A state moves one step at a time under one of 6 hidden systems, and each row is a state written as 20 numbers. Each run below is a few steps of one system.
run 1, z_212, 10 rows:
[[  0  12 -25 -39 -36   4 -21 -53 -16  14 -25 -18 -19  16  21  14  13 -27
   33 -61]
 [ -4 -41   3 -16  -4   0  32  31   9   9 -42 -10   6 -18 -22  13  38  33
  -40  61]
 [ -6  25 -22 -21  47   0 -45   1 -21   3  51 -27 -28  12  -8  16 -50 -21
   22  30]
 [ -3 -11   5 -16 -32  18  37  31  17 -27  21  51  37 -27 -42 -27  26 -14
   31 -34]
 [-22  11  37  51  -3 -54  -5  -7  22  12  -1  -5 -22  16  49 -21 -27  44
   21  25]
 [ 23 -18  -3 -24 -21  68  -3 -37 -27  -7 -10  28  -8  51  35  26  11 -37
  -10 -27]
 [ 20 -23   0  15  37 -34  42   9   6   9   2 -32  47 -49   5   8  -1  13
  -59  27]
 [  2  65 -51   5  26 -11 -42  24 -29   9  -7  -6 -17  32 -18  17 -11 -15
   26 -37]
 [-18 -14  44  -3 -33  29 -13   8  22 -19 -10   6   9 -33 -48 -54  57   6
  -27  -3]
 [ -2  -3 -16   3 -18 -42 -20 -41  25   0  12 -40 -58 -17  35  23 -30   6
   36  26]]
run 2, z_212, 10 rows:
[[ 10   6 -21  37 -24   8   8  28   7  33 -66  -9 -20  13 -13  16  28  19
  -50  34]
 [ -3  -9 -10 -13  52  35 -58 -35  -9 -11  21 -41 -31 -13 -38  13 -21 -10
  -27   8]
 [-21 -13 -29 -48 -30 -26  24   6  26   1  11   5  27 -50 -49   5  10 -11
   38 -31]
 [-47   2  23   4   5 -36  -8  36  11   0 -23  17 -29  34   5  -8  -3  56
   45  46]
 [ -4 -19  36 -38 -19  52 -16 -28 -15 -15  44  25  -4  34  35 -12 -13 -41
   -2  19]
 [ 46 -19  -8  18   6 -28  72   8  12 -21  22   5  36 -37  42  15 -12   0
   -2   6]
 [ 13  55  -7  45  29   7   1  28 -33  41 -26   4  10  54   7  -5 -27  13
    4 -31]
 [ -2   1  16  25 -19  27 -48 -20   8 -16  -1  17  14 -16 -17 -23  40 -30
  -77 -26]
 [ 20   1 -25  -6   7 -47  -7 -40   9 -14 -22 -67 -26 -47  14  12  17  14
   19 -18]
 [-17  -1 -29 -38 -24  33  15  30 -10  52 -49 -10 -22  27 -51  16   8   8
   17  24]]
run 3, z_748, 10 rows:
[[  4  -8  24 -43 -31   9   2  -6 -15 -30  33  32  -2  34  72  -4  10 -36
   15  21]
 [ 32 -11  23  48  -4 -34  61   8  23   2  14 -16  21 -40  35 -16 -12  21
  -19  30]
 [ 32  41 -22  51  23  23  -1   3 -28  35 -15 -10 -22  52  20  20 -42  -1
    0 -11]
 [  8   0  10   7   7  42 -36 -38  -9   2  17  -6  27 -21 -21 -16  13 -43
  -75 -36]
 [-15   0 -36  -8  29 -64 -22 -20  12 -11 -31 -29   0 -39 -17  29  20  27
   11 -45]
 [-25  -9  -7 -66 -15  30   3  23 -23  31 -52 -13  -7  31 -27   6  38   9
   10  22]
 [-13  -4   4 -19  -7  -3 -20  36  26 -40  53   4 -23 -36 -35 -18   0 -12
   10  63]
 [ 19   3  -1  -1 -23   0  53   7   5 -23  21  31   0   8  23  -5 -19   2
   89 -36]
 [-22 -15  57  54 -30  21  16  -2  18  34  -9  37  14  30  11 -33 -19  23
  -29  16]
 [ 14  -3  -7  29  31 -14 -41 -34  -7 -36  20  10 -23  20  63  42 -21 -11
  -35  11]]
run 4, z_9:
[[ 10 -11  24 -58  -5  33  -5  -1 -14 -31  57 -11  -9  -6  19 -22   4 -40
    9  48]
 [ 24  10 -14  33 -13  -9  52  30  13 -17  19  32 -12  10  10   5 -36  13
   76  -7]
 [-19  -2  51  39  17  15  11  24 -13  23 -24  41  33  48  12 -25   3  29
  -39   6]
 [  0   2  17  30   5 -29 -47 -65   8 -12  25 -15 -15  -7  58   4 -18 -17
  -37  -9]
 [ 39   4 -34   1   8 -23  46 -18  -8  10 -36 -40  24 -35   3  16  22   6
    3 -58]
 [-16  11 -26  -9   3  -2 -13  35   1  56 -28 -37  -9  -6 -48   9   4   7
  -45  59]
 [ -8   9 -24 -20  12  29 -57   2   2 -42  49  23  -9 -18 -50   5  -2 -45
   -3 -19]
 [-16 -16  35 -25 -38   0  33   3  24 -14   4   3  -1 -25 -22 -51  20  22
   71 -15]
 [-17 -31   5   3 -16  22   3   7   2  -2 -40  38 -44  59  24  38  -1  31
   14  40]
 [ 20 -10  29 -28  43  28   6 -21 -42 -12  43   1  27  30  57  -1 -24 -30
  -16   3]]
run 5, z_9:
[[ -2  16   4  -2  17  14  15  37 -42  43 -38  15  21  67  27  14   1   9
  -29  24]
 [ 18  19   8  26  14 -18 -35 -14   7 -23  67  -5  12 -24  34  -9 -24 -44
  -48  21]
 [ 26  31 -16  46  -2 -27  25  -1  14  -4 -21 -17  10 -35 -17 -20  10  20
   33 -68]
 [-30 -18   6   4 -26  23 -14   0   9  47 -58  -9  -9  12 -37   1  27  19
  -57  28]
 [ -1 -24 -18 -40  31  27 -48 -43  -6 -36  39 -17 -29 -17 -14  31 -15 -30
   -7   3]
 [ -4  -5 -10 -47 -16 -18  61  17   4  14  10  -5  29 -23 -20 -11  -5   5
   73 -23]
 [-32  -1   7   6  -8 -11  -6  62   5  -1 -25  43 -16  41  -2  13  14  26
   -4  66]
 [ 18  23  32   1  11  36 -40 -24 -29 -37  41  17  -7  29  45 -29   1 -40
   -5 -20]
 [ 37 -11  12  41 -38 -20  68 -23  27  10   1 -14  10 -31  36 -16 -17  13
   22 -17]
 [ -6  -3 -16  42  50   1  -2  14 -13  33 -56  -5  -3  32 -14  37 -11  43
  -43   9]]
run 6, z_358:
[[ 37   6 -33  26 -36  -5  -1 -28  20  15 -34 -60 -50 -33   1  12   9   0
  -17  16]
 [ 12 -31 -25  -6  44  60   5 -19  -7   2 -18 -23 -18  -5 -66  31 -17  15
    1 -18]
 [-59 -16  27 -25  32 -13 -25 -21   8   7  39  12  22 -10 -42 -20 -36  11
   31 -26]
 [-38  -3   1 -35 -40 -44   4  22  12 -32   3  58  19   6  17   1  34  -2
   41 -20]
 [  5  12  16 -21 -29   2   2  38 -15  -4 -18  -3 -34  39  43  -9  30   1
    6  74]
 [ 60   3 -12  23 -13  48  22  -3  -2   4  38 -13 -22   1  23  11 -41 -40
  -19  43]
 [ 29  12  10  62  45  17  45   1  -8  19   4  -1  36  -1  -9 -14 -41  21
   -1 -45]
 [-43   8   7  37   3 -34 -39 -27  12  31 -25  20  31   4  -7   1  -1  10
  -48 -48]
 [ -8 -23  -1 -38   8 -30 -30 -22  -2 -48 -28 -10   0 -26  19  14  68   5
  -30  -9]
 [  4  -5 -29 -59  -7 -15   8   6  -1  18  -4 -67 -32 -32 -15  12   6   0
   32  49]]
run 7, z_748 (10 x 20):
[[ -4  16  10  61  25 -20 -20   4  18 -38  46  36 -16   3   4  -9 -47  15
   33 -16]
 [  0 -13  21  -2 -33  10  16 -46 -12  19 -20  35  33  39  60   5   6 -16
  -15 -52]
 [ -7 -12  17  34  33 -37 -19  -3  10   1 -20 -31   0 -23  20   6  12  30
  -72  47]
 [ 38  29 -55 -42  32   4  -3   1 -44  12   0 -45 -12  13  17  40  -8 -33
   11   1]
 [  4  11  -1   1 -10  29  17  28   8  19   6 -14  34 -46 -77 -43  21 -13
  -23 -17]
 [-28  28 -22  20 -15 -20 -51   2  20 -24  -9  17 -51   9 -30   6   1  17
   57 -32]
 [-20 -55  41 -52 -41  43  12 -41   2  -8 -10  18  -5  13  15  -9  27  -2
   13   0]
 [-21 -34  13  14  31 -51  15  13  30 -11  26  -1  -5 -20  12  20 -38  39
    2  67]
 [ 32  20 -14 -12  17  24  38  34 -43   7  12  29  25  56  40  18 -23 -23
   21  -2]
 [ 10  34  30  55 -16  -9 -11  13  11   9  23   3  34 -27  -1 -54   7 -21
  -60  -9]]
run 8, z_890 (10 x 20):
[[ 35  51  -5  -1  -9  56   4  10 -33  42  12 -31  -2  21 -10 -37 -18 -39
   14 -15]
 [ 15 -12  13  68  -7  25   6 -19  39  -8   7  -4  -2 -49 -50 -26  -9  13
  -33 -17]
 [-18 -17 -12  10  22 -25 -15 -55   5   3 -34 -14 -26   8   3  34 -16  40
   39 -53]
 [-38 -41   2 -59  -9 -29   1  -8  -1   7 -26  17  44 -13   0  24  46  -4
  -40  -6]
 [ -7  19 -14 -34  26 -44 -22  51 -10 -40  28  -8 -17  -5  18   7  14  -4
   19  58]
 [ 17  30   3 -30 -47  55  22  33 -17  14  21  13   1  27  -9 -36  -1 -39
   44   5]
 [ 10  -7  36  76 -10  44   2   3  29   0  10  13 -25  -1 -24 -29 -23  20
  -29  33]
 [ 16 -21 -10  23  22  19  -3 -71  -7   2 -11  -5 -23  24  27  37 -41   7
   10 -52]
 [-15 -36   4  -8   2 -50  36 -19   9  17 -17   9  63 -28  24  20  14   8
  -47 -19]
 [ -6  45 -37 -21  44 -63 -33  45 -27  -6  -4 -24   0   3  12  19  15   1
   -1  17]]
run 9, z_738:
[[ 16 -13  42  21  80  27 -10 -12 -26 -43   1 -13 -15  19  20 -14  -1  41
   -8   5]
 [-11 -22 -16 -17 -28 -32  28 -49  16  36  27   9  36 -11  31  28 -45 -25
    9 -28]
 [-10   5 -19  15   7  -2   7  62  -8  13 -55  29  18  19 -29  19  43  22
  -46  17]
 [  4  46  14 -21  25   0 -54 -27 -31  10  27 -59  -7  -4  13 -41  -3 -28
   -2 -17]
 [ 23 -28 -23   6 -45 -22  36  -1  47 -41   3   5   0 -64 -11  11  26  -2
    9  -6]
 [-12  12   9  18  15  33  16  27  -8  50 -32 -20 -24  35 -42 -16 -28  46
   36  19]
 [-23 -25  11 -29 -10  33 -56 -39   5 -40  48  36 -12   5  -4  10  -8 -40
  -13  -4]
 [  0 -14   9   0  33 -63  45  24  -1 -29 -13  13  19  -1  45  16   9  46
   36   6]
 [ 13  36 -24  -4 -47  27   2   3 -19  64 -10  -1  -2  46  17   6 -20 -45
   -5  -1]
 [ 25 -11  29  24  29  22 -14  14  -1 -55  16   7  11 -28  -3 -23  41  -5
  -71  22]]
run 10, z_890, 10 rows:
[[ 39  14 -14 -35  24 -18  24  14 -26   6   9 -63 -18  -5  41  10  -9  -2
   19  58]
 [ 13  15 -27  -2   0  38  35  41  -5  37  26   6  37 -12 -64  -8 -29 -28
    3  -9]
 [-25  22  32  64  26  -3 -43  -7  19 -12  19  12  -8  -6 -32 -42 -22  27
    6 -34]
 [ -6 -12  -9   2 -52   2 -28 -63  13  -4 -36   9 -28  11  25  20  25 -11
    5 -55]
 [  0 -48  11 -28  10 -27  35   4   6 -19 -39 -14   6 -20  23  23  44  37
  -23  44]
 [-10  12 -32 -59  42 -10  -3  29 -29  24  29 -22   1  16  -5  29 -36 -18
   20  46]
 [ -2  22  14  10 -15  23   8  41   3 -13  51  52  43  -8 -31 -42  -7 -33
    2 -16]
 [  4  34  28  72 -29  -1 -32 -14  18  -1  -9   3 -49  23  23 -36 -11  18
   19  -5]
 [ 29 -35  -6   1 -20  48  19 -52  -8   8 -52 -14 -16   8  20  29  21   0
  -31 -26]
 [ -5 -45  -2 -17  53 -45  28 -10   8   0   8 -35  24 -43   4  30 -18  32
  -21  37]]
run 11, z_358, 10 rows:
[[ -8 -13 -33 -38  -1   5 -15  23  -2  -4 -10   4  32 -34 -48  21  45 -30
  -65   9]
 [ 10  40 -11 -13  36 -24 -38  15 -10 -34  19 -52 -39 -24 -14 -26   9   9
   47   6]
 [ -5  -1 -12  -3 -77  43  17  -9  27  24  -7  11 -23  -5 -47 -16  -1 -15
   42 -23]
 [-20 -33  32  28  34  26  -6  15  12 -39   0  45 -30  34 -15   7 -15  46
   16  31]
 [-13 -14  29 -29 -18 -11   6 -51 -10  20  32   8  17  29  74   0 -37 -26
   16 -12]
 [ 18 -15  -4   2   4 -25  65  54   0   1 -10  26  54 -13  14  13  21   5
  -33  26]
 [ 15  65 -27  20  24 -23 -44  18 -33  27  -4 -35 -13  24  26   2  -6 -20
  -30  14]
 [ 42   5   0  21 -27  43   2 -23  11 -17   4 -22   5 -50 -34 -28  32 -31
  -38 -40]
 [-15 -11  -5  39  32 -29  -8 -14  25  -6 -29 -29 -36 -19 -37  10 -16  64
   31  -8]
 [-44 -33  -6 -63 -20  32 -26 -46  -6  20 -10  20  -1  25 -17  28  -2 -20
   12 -32]]
run 12, z_738:
[[ -4  -1  52 -16  -3  26   9  -6 -10  27  10 -44 -28  18  16 -46 -19  18
   34  51]
 [ 21 -39 -32   2   2  26   7 -14  18 -40  42  39 -14  -8   1  59 -33 -29
  -11  15]
 [-19   8  33  17  44 -16  39  34 -22  16 -10  32  57  30   7 -21 -13  37
   15 -25]
 [-15  32 -19  16 -41 -26 -58 -28   4  24   4   7  -7  17  33  13  -4 -45
  -43 -11]
 [ 39 -12  13  -2  22   3  28   2 -17 -37 -42 -33   9 -22  22 -12  66  25
  -27 -13]
 [  1   4 -17  -9 -15  -3  15 -21  13  66  21 -62  -5 -31 -25  -8 -51 -15
    7  20]
 [ -9 -20 -26   2  15  36 -14  30  14 -44  -2  44  -1 -17 -81  23  20   2
   -7 -14]
 [-46  21  40 -14  19 -40 -25  -5  -3   8  16 -13  -7  15  13 -42 -18  29
   65 -11]
 [ 11 -15 -31 -13 -70   4  -3 -10  17 -24 -11  35 -35  18  40  43  20 -30
   12  13]
 [ 24  -2  43   2  39  30  46  33 -32   6  -6 -18  12  28  27 -28   2  27
   -6  46]]

Which system made each run below?
run 13 (2 x 20):
[[ 18 -30  28  47  24  27  22   5  -1 -36  -8  44 -12  41  39  15  -8  32
  -14  20]
 [ -3  -8  15   3  22  -6  13 -44 -22  48  11  -1  38  31  58  12 -47 -13
  -28 -25]]
 => z_738
run 14:
[[ -6  21  11 -13 -34  -3  24  39  -9  50  28  17  52  10  12 -27 -13 -41
  -29  31]
 [ 46  47 -21  65  20 -16 -10  40  -4 -43   5  17  -2  -1  26  -1  18  -8
  -27  -4]]
 => z_358
run 15 (2 x 20):
[[ 21 -31 -32 -16 -28   4  55   2  22  27  23 -12  15 -37 -14  32 -32 -27
  -16  39]
 [-10  20   3  34  71 -12  10  43 -14   0  10  24  24  19 -27  -3 -35  36
   25 -19]]
 => z_890
run 16 (2 x 20):
[[ -7 -18  -4 -24 -30  34  28 -12  -3  71 -48 -32  15  -3 -28   2   9   0
  -35  10]
 [ -3 -20 -13  11  75 -11 -26  11   6 -52  30  -2  -4 -33 -39  24 -14  18
  -19  18]]
 => z_890
run 17, 2 rows:
[[ 30 -25   9  60 -40  34  47   6  35 -20 -34  26 -19  -9 -12  -3  17  25
   -3   0]
 [-17 -20  11  19  52   6 -23 -44 -12  22 -15 -15 -27  43  28  35 -48  30
  -11  11]]
 => z_358
run 18:
[[-10 -13 -28 -26   2 -11  -3 -44 -12   4 -38  17  12  17  16  45  12   0
   16 -77]
 [-42 -31  30 -53  16 -12  -8  21   1   7  -9 -20  19 -18 -28 -19  37  21
  -31  58]]
 => z_358
run 19, 2 rows:
[[ 41 -13  28  18   4  23  16 -42   7 -37  55 -12  14 -40  20 -33 -17 -25
    2 -31]
 [-15  -5 -10  34  -5 -49  50  13  17  40 -46   5  16   1  -7  13 -17  53
   26 -21]]
 => z_358
run 20, 2 rows:
[[ 40  24 -27 -23 -14  22  24   1 -23 -33  18  15  -6  15  21   7   2 -32
   61 -49]
 [-16  -3  44  34 -34  -2  30  17  25  47 -19  -8  17 -11 -13 -46   2  29
  -31  36]]
 => z_890
run 21:
[[  0  10 -39  -1  18 -56 -14  21  17   1   6 -36  12 -65 -31  14  13  -5
  -44  27]
 [ 25  36 -34 -33   2  23   9  30 -30  -2 -35 -19 -24  23 -25   3  27   2
   61 -30]]
 => z_748
run 22 (2 x 20):
[[-30  -4  -1 -33  -9  41  12  52   2  32   2  22  12  15 -71  -9  -6  -1
   12  37]
 [-13  14   8   7  -9 -13 -30  25  19 -67  53  53  -9  -5  -4 -19   3 -11
   39  -3]]
 => z_748
run 23:
[[ -5  40 -21 -19  22  22 -26  46 -36  32 -29 -26 -28  47 -26   3   4   8
   10  33]
 [ 13   0  19  12 -25  51 -28 -20  17 -27  63  13  -7 -26 -24 -35 -14 -49
  -15  -6]]
 => z_358
run 24 (2 x 20):
[[  3  30  18  -6  24   8   8  79 -15 -27  15  12  22  -5 -31 -46  33  10
    9  22]
 [  2  45  -9  14 -72 -20 -16  -3  21  -3  26  11 -29  -2  26 -27  -7 -32
   50 -16]]
 => z_748
run 25 (2 x 20):
[[-31 -17  16  13  10 -54  10  23  14  14  10  11  -3  16  37  20 -32  30
   -7  77]
 [ 39  23 -37 -10  18  39   0  -1 -46  -2  -7  17  10  46  25  35  -2 -39
   -5 -43]]
 => z_738
run 26:
[[  7   5   3 -12  42 -61 -10   3 -18 -52  -1   3  16   0  66  18  32  10
    2  -9]
 [ 34  46   7 -25 -19  28  21  28 -43  30 -18 -36   8  23  21 -41  29 -24
    5   7]]
 => z_212
run 27:
[[-41  24  29 -13  40 -33   0  20 -23  15   8  25  55  22  -1 -30  -4  20
   30 -49]
 [-26  18   3   0 -66 -40 -33  16  22  -9  -8  35   1  -3  25 -10  45 -23
  -25  14]]
 => z_358
run 28, 2 rows:
[[ 36  14  -5 -18  31  32   0  -2 -36 -41 -15 -21 -45  37  31   7  14  13
   54 -11]
 [-10 -33  21 -23 -45  24  38 -16  21  52  14 -12  29 -26 -21 -17 -20 -19
  -28  30]]
 => z_890
run 29 (2 x 20):
[[ 36   9 -11  43  14   0  18 -12  12   7 -34 -60 -12 -50 -35 -15  14  28
   -8 -26]
 [-32 -14 -31 -11 -11  32 -26 -11   8  55 -28  -8 -11   6 -71  26 -13  -4
  -32   3]]
 => z_9
run 30 (2 x 20):
[[ 12  22   5  41  45  -3 -28  13 -20 -28 -40  -5   7  -1 -12 -12  50  28
  -41 -37]
 [ -2   9   2 -10 -53  14 -29 -51  12  46  -4 -54 -25 -18   0 -23  -3 -31
  -22  -1]]
 => z_9
run 31 (2 x 20):
[[-27   6  35  38 -19 -14  13  -6  34  44  24 -14   9 -25 -36 -50 -43  21
   19   1]
 [-23 -21 -14  13 -30  -1 -26 -33  18 -26 -15  59 -31  37  23  44  -5   2
   19 -28]]
 => z_212
run 32 (2 x 20):
[[ 24   0 -31  -6   9  54  23 -14 -37  38 -42   3   6  49   1  35  -9  -8
    0 -44]
 [-13 -26  17 -14  24 -22  10   7  13  15  46 -17  34 -40  -3  -5 -27 -11
  -48  60]]
 => z_9
run 33:
[[ 12 -22 -28 -10   0  35 -39 -20   8 -44 -29 -17 -59 -16 -38  28  36   8
   -1   1]
 [-27 -62  23 -61  -5   2  41 -24  11  -8  13  -3   7 -16  -3   4 -12  23
   53  18]]
 => z_890
run 34:
[[ 11   6  -5   6  59 -37  20  25  -4 -30  23   0  57 -50 -21  -7  10   6
  -11 -34]
 [-37  44  -3  12 -46 -39 -39  15  13  44 -35 -16 -22   7 -17 -28  18  12
   11   1]]
 => z_9
run 35 (2 x 20):
[[ -7  24  37  24  -2 -19 -53 -24  -7   4 -24 -32 -11   5  34 -38  40   7
  -49  -1]
 [ 40 -28 -28 -21  -5  -2  24 -51   6  -6 -20 -64 -19 -46  11  25  14  -4
   -2 -10]]
 => z_738
